Named turns come first, each shown by rows before and after it. Which turns, in which order, take the first row of each pair that follows to the second? Write the first one first, as in the answered first pair.
turn j289:
|  1.77 |  1.64 | -1.82 | -0.07 |  1.06 | -0.61 | -0.34 |  1.16 |  0.12 |  2.81 | -0.77 |  1.17 |  1.09 | -0.61 |  0.86 | -0.02 |  2.89 | -2.68 | => |  2.52 |  1.90 | -3.13 | -0.10 |  1.32 |  0.69 |  0.18 |  0.39 |  0.60 |  1.68 | -0.71 |  0.24 |  1.56 |  0.32 |  0.51 | -0.17 |  0.93 | -2.24 |
|  0.39 |  1.07 | -1.36 | -0.93 | -0.45 | -0.60 |  1.20 |  0.36 | -0.48 | -0.74 |  2.22 | -2.14 |  1.71 |  0.16 | -0.15 | -0.56 |  1.31 | -0.38 | => |  0.69 |  0.80 | -0.99 | -1.56 | -0.83 | -0.86 |  1.27 |  0.30 | -0.67 | -1.02 |  2.26 | -2.26 |  1.57 |  0.19 | -0.29 | -0.77 |  1.09 | -0.46 |
|  0.05 |  0.48 |  0.58 | -0.90 |  0.98 |  1.01 | -0.76 | -0.80 | -0.73 | -1.54 |  1.94 | -1.11 |  0.95 |  3.09 |  0.10 | -0.59 | -2.21 | -0.22 | => | -0.36 | -0.38 |  2.43 | -1.42 |  0.57 |  0.35 | -1.08 | -0.47 | -1.10 | -1.47 |  2.52 | -1.05 |  0.39 |  2.76 |  0.39 | -0.76 | -1.49 | -0.21 |
| -1.40 |  0.53 |  1.05 | -0.27 |  1.99 |  1.73 |  0.68 | -2.12 |  0.68 |  0.18 | -1.44 |  0.06 |  1.75 |  1.88 |  0.23 |  0.69 | -0.32 |  0.36 | => | -1.38 | -0.13 |  1.72 | -0.73 |  1.43 |  1.66 |  0.84 | -2.38 |  0.42 |  0.20 | -1.56 | -0.45 |  2.05 |  1.95 |  0.30 |  0.64 | -0.91 |  0.28 |
turn j78:
| -0.32 |  0.58 |  2.70 | -0.51 | -2.00 | -0.03 | -0.69 |  1.42 | -0.88 | -2.14 |  1.61 |  1.06 | -0.43 |  1.63 |  0.64 |  0.24 |  0.24 | -0.11 | => | -0.32 |  0.70 |  2.83 | -0.80 | -1.55 |  0.49 | -0.66 |  1.21 | -0.89 | -2.20 |  1.32 |  0.50 | -0.20 |  1.48 |  0.25 |  0.06 |  0.48 | -0.29 |
| -0.42 | -0.88 | -0.64 |  0.01 |  0.78 |  0.65 |  0.47 | -0.63 |  1.78 |  2.94 | -3.82 |  1.15 | -0.68 | -2.92 |  0.08 |  1.47 |  0.93 |  1.02 | => | -0.09 |  0.54 | -1.76 |  0.53 |  1.34 | -0.01 |  0.54 |  0.84 |  1.12 |  3.64 | -1.40 |  1.13 |  0.60 | -2.43 |  0.69 |  1.23 |  3.47 |  0.00 |
| -0.86 | -0.86 |  0.85 |  0.08 | -1.73 | -0.77 |  0.51 | -0.15 | -0.23 |  0.78 | -0.88 |  0.31 | -0.20 | -2.24 | -0.41 |  0.23 |  1.15 |  0.67 | => | -0.83 | -0.56 |  0.25 | -0.03 | -1.46 | -0.92 |  0.42 |  0.29 | -0.46 |  1.16 |  0.00 |  0.66 |  0.39 | -2.17 |  0.20 |  0.22 |  2.04 |  0.05 |
|  0.10 | -1.11 | -0.63 | -0.86 | -2.94 | -1.76 |  1.74 | -0.39 | -0.16 | -1.80 |  0.25 | -1.62 | -1.47 | -1.63 | -1.37 | -0.44 | -0.70 |  0.19 | => |  0.20 | -0.75 |  0.51 |  0.23 | -2.31 | -2.06 |  0.49 |  0.28 | -0.10 | -0.69 | -0.50 |  0.97 | -2.92 | -2.37 | -1.67 | -0.05 | -0.28 |  0.63 |
turn j896:
|  0.55 | -0.33 | -0.63 | -0.73 | -1.60 | -0.25 |  0.80 | -0.01 | -0.63 | -1.37 | -0.74 | -1.19 | -2.23 | -1.47 | -1.12 |  0.08 | -2.57 |  0.57 | => |  1.34 |  0.85 | -1.56 | -0.46 | -0.96 |  0.05 |  0.27 |  1.04 | -0.88 | -1.76 |  1.79 | -1.24 | -0.84 |  0.17 | -0.79 | -0.30 | -2.16 | -0.27 |
| -0.05 | -2.76 |  0.84 |  0.31 |  0.00 | -1.68 | -0.25 | -1.30 |  0.95 |  0.93 | -3.14 |  2.97 | -0.62 | -2.38 |  0.30 |  0.64 | -0.34 |  2.34 | => |  1.04 | -0.94 |  1.15 | -0.51 |  2.13 |  0.15 | -2.19 | -0.56 |  0.26 | -1.80 |  1.11 |  1.90 |  1.02 |  3.38 |  0.73 | -0.18 | -3.20 |  2.01 |
|  1.03 |  0.42 | -1.80 |  2.36 |  0.18 |  0.08 |  1.09 |  0.02 |  0.33 | -1.29 |  0.38 |  0.25 |  0.34 |  0.58 | -0.61 | -1.97 | -1.60 |  0.16 | => |  0.58 |  0.12 | -2.16 |  2.62 | -0.59 | -0.35 |  1.50 | -0.21 |  0.16 | -0.49 | -0.46 |  0.60 | -0.13 | -1.31 | -0.72 | -1.52 | -1.23 |  0.49 |
turn j314:
|  0.42 | -1.18 |  2.05 | -0.41 |  0.22 |  0.18 | -1.29 | -0.20 | -0.42 | -0.53 |  0.33 |  0.27 | -1.12 |  0.97 | -0.44 |  0.58 | -1.19 |  0.00 | => |  0.18 | -1.43 |  2.07 | -0.58 | -0.25 |  0.21 | -0.73 | -0.79 | -0.11 | -0.63 | -0.76 |  0.31 | -1.13 |  0.34 | -0.50 |  0.67 | -1.13 |  0.34 |
| -1.30 | -0.41 | -0.16 | -1.50 |  0.65 |  1.13 |  0.24 | -1.96 |  0.85 | -0.56 | -3.47 |  0.16 | -1.15 | -0.79 | -0.65 |  0.12 | -2.26 |  1.69 | => | -0.56 | -0.50 | -1.63 | -1.99 | -0.67 |  0.52 |  1.70 | -1.67 |  0.42 | -1.63 | -2.01 | -1.78 | -0.11 | -0.32 | -1.06 | -0.23 | -2.59 |  1.15 |
| -0.46 | -0.28 |  3.15 | -1.04 |  1.34 |  0.10 | -2.72 |  0.04 | -1.85 |  0.82 | -1.85 |  0.91 |  0.17 |  0.41 | -0.18 | -0.73 | -0.99 |  0.74 | => | -0.96 | -1.28 |  2.13 | -1.32 |  0.62 |  0.48 | -1.66 | -1.10 | -1.14 |  0.37 | -3.49 |  0.14 |  0.19 | -0.71 | -0.30 | -0.24 | -1.39 |  1.15 |
|  0.94 |  1.17 | -0.81 |  2.46 | -0.46 | -1.19 | -1.45 |  2.29 | -0.13 |  0.51 |  0.68 |  2.57 | -3.27 | -2.49 | -0.38 | -0.24 |  1.44 |  0.56 | => |  0.88 |  0.18 | -1.27 |  2.35 | -0.37 | -0.93 | -0.48 |  1.61 |  0.28 |  0.24 | -0.77 |  2.33 | -3.69 | -3.85 | -0.58 |  0.24 |  1.11 |  0.64 |
Now pairs of rows:
(2 to 3 turns a pair)
| -0.22 | -1.10 | -1.17 | -1.56 | -1.78 |  0.20 |  2.16 | -0.82 |  0.18 | -2.09 | -1.39 | -2.13 | -0.17 | -0.58 | -1.03 | -0.44 | -0.82 |  0.20 | => | -1.05 | -1.88 |  1.05 | -1.83 | -2.44 | -1.13 |  1.57 | -0.08 |  0.04 | -0.77 | -1.21 | -0.96 | -0.81 | -2.28 | -0.52 | -0.49 |  0.67 | -0.22 | => j289 then j289
| -0.51 | -0.60 |  1.44 | -0.91 | -0.58 |  0.05 |  1.06 | -1.33 | -0.01 | -1.27 | -1.08 | -3.36 |  1.48 |  0.48 |  0.71 | -0.70 | -1.11 | -0.27 | => |  0.44 |  0.95 |  0.58 |  2.35 | -0.94 | -1.72 |  0.39 |  1.02 | -0.31 |  1.86 | -0.69 |  0.09 |  0.15 | -2.13 |  0.94 | -0.40 |  2.10 | -0.84 | => j78 then j896 then j896
|  0.66 | -0.73 | -1.65 |  0.35 |  0.16 |  1.14 |  0.81 | -1.33 |  0.82 | -1.22 | -2.64 |  1.42 | -1.68 | -0.05 | -1.29 | -0.94 | -2.72 |  1.38 | => |  1.37 |  0.30 | -2.60 |  2.00 |  0.48 |  0.37 |  0.57 | -0.59 |  0.95 |  0.68 | -2.17 |  2.62 | -1.69 | -0.94 | -0.89 | -0.24 | -0.48 |  1.32 | => j78 then j314
|  0.01 | -2.07 |  2.89 | -0.91 | -1.18 |  1.13 | -0.11 | -0.30 | -0.50 | -0.81 | -0.30 | -0.82 | -0.25 |  0.14 | -0.80 | -1.64 | -0.98 |  0.86 | => |  1.06 | -0.75 |  0.17 |  1.13 | -1.24 | -0.69 |  0.88 |  1.13 | -0.24 |  1.89 | -0.03 |  0.88 |  0.15 | -2.74 | -0.78 | -1.08 |  2.86 |  0.32 | => j896 then j896 then j289
| -1.87 | -1.77 |  3.37 | -4.72 | -0.85 | -0.47 | -0.15 | -0.73 | -2.42 | -1.54 | -0.57 | -3.08 |  1.87 |  3.12 |  2.31 |  0.46 | -0.04 | -0.97 | => | -1.21 | -1.06 |  2.20 | -0.97 | -2.01 | -3.63 | -0.42 |  1.78 | -2.43 |  2.55 | -1.52 |  1.34 | -0.18 | -2.28 |  2.52 |  1.84 |  4.31 | -1.16 | => j78 then j896 then j896
|  1.47 | -1.50 | -1.18 | -0.67 |  0.02 |  1.24 |  2.29 |  0.07 |  1.06 | -1.26 | -1.39 | -2.40 |  1.80 |  0.59 |  0.88 |  1.37 | -0.84 |  1.65 | => |  2.02 | -0.10 | -1.31 |  0.76 |  0.43 |  0.49 |  0.62 |  1.76 |  0.08 | -0.39 |  2.02 | -1.50 |  2.11 |  2.35 |  1.19 |  1.38 |  0.58 |  0.82 | => j896 then j314
|  0.68 |  1.47 | -2.18 |  1.74 |  0.35 | -0.21 | -0.69 |  2.00 |  0.41 |  0.74 |  1.15 |  0.90 |  0.27 |  1.04 | -0.03 |  0.25 |  1.19 | -1.20 | => |  0.22 |  1.47 | -3.11 |  0.15 |  0.50 |  0.13 |  0.13 |  0.77 |  0.21 | -0.34 |  1.00 | -1.40 |  1.52 |  1.53 |  0.19 |  0.35 |  1.26 | -1.48 | => j314 then j78
|  0.45 |  2.67 | -2.81 |  1.43 |  1.78 |  0.30 |  0.47 |  0.90 |  0.27 |  2.25 |  1.09 |  0.70 |  2.06 |  0.39 |  1.59 |  1.08 |  2.37 | -1.14 | => | -0.36 | -0.12 |  1.70 | -1.45 |  1.63 |  2.56 | -0.97 | -1.68 | -0.09 | -1.54 | -0.23 | -0.81 |  0.67 |  3.20 |  1.25 | -0.23 | -2.65 |  0.31 | => j896 then j896 then j289
|  1.76 |  1.68 | -2.20 | -0.32 |  1.06 |  1.57 |  1.85 | -0.52 | -0.35 | -2.20 |  0.48 | -0.80 |  2.63 |  1.81 | -1.34 |  1.29 | -1.19 | -0.09 | => |  1.98 |  1.24 | -1.28 | -0.11 |  0.57 |  1.58 |  1.23 | -1.12 | -0.68 | -2.77 | -0.37 | -0.27 |  0.59 |  1.66 | -2.04 |  0.92 | -2.70 |  0.69 | => j78 then j314
|  0.77 |  1.10 | -1.91 |  0.96 | -0.85 | -1.70 |  0.04 |  1.79 | -1.30 | -0.42 |  2.60 | -0.17 |  0.78 | -0.23 | -0.86 | -0.96 |  0.78 | -0.33 | => |  0.64 | -0.57 |  0.04 |  1.74 | -1.25 | -1.04 | -1.01 |  1.17 | -0.84 |  0.26 | -0.62 |  2.20 | -1.81 | -1.50 | -1.66 | -0.51 | -1.27 |  1.04 | => j78 then j78 then j78
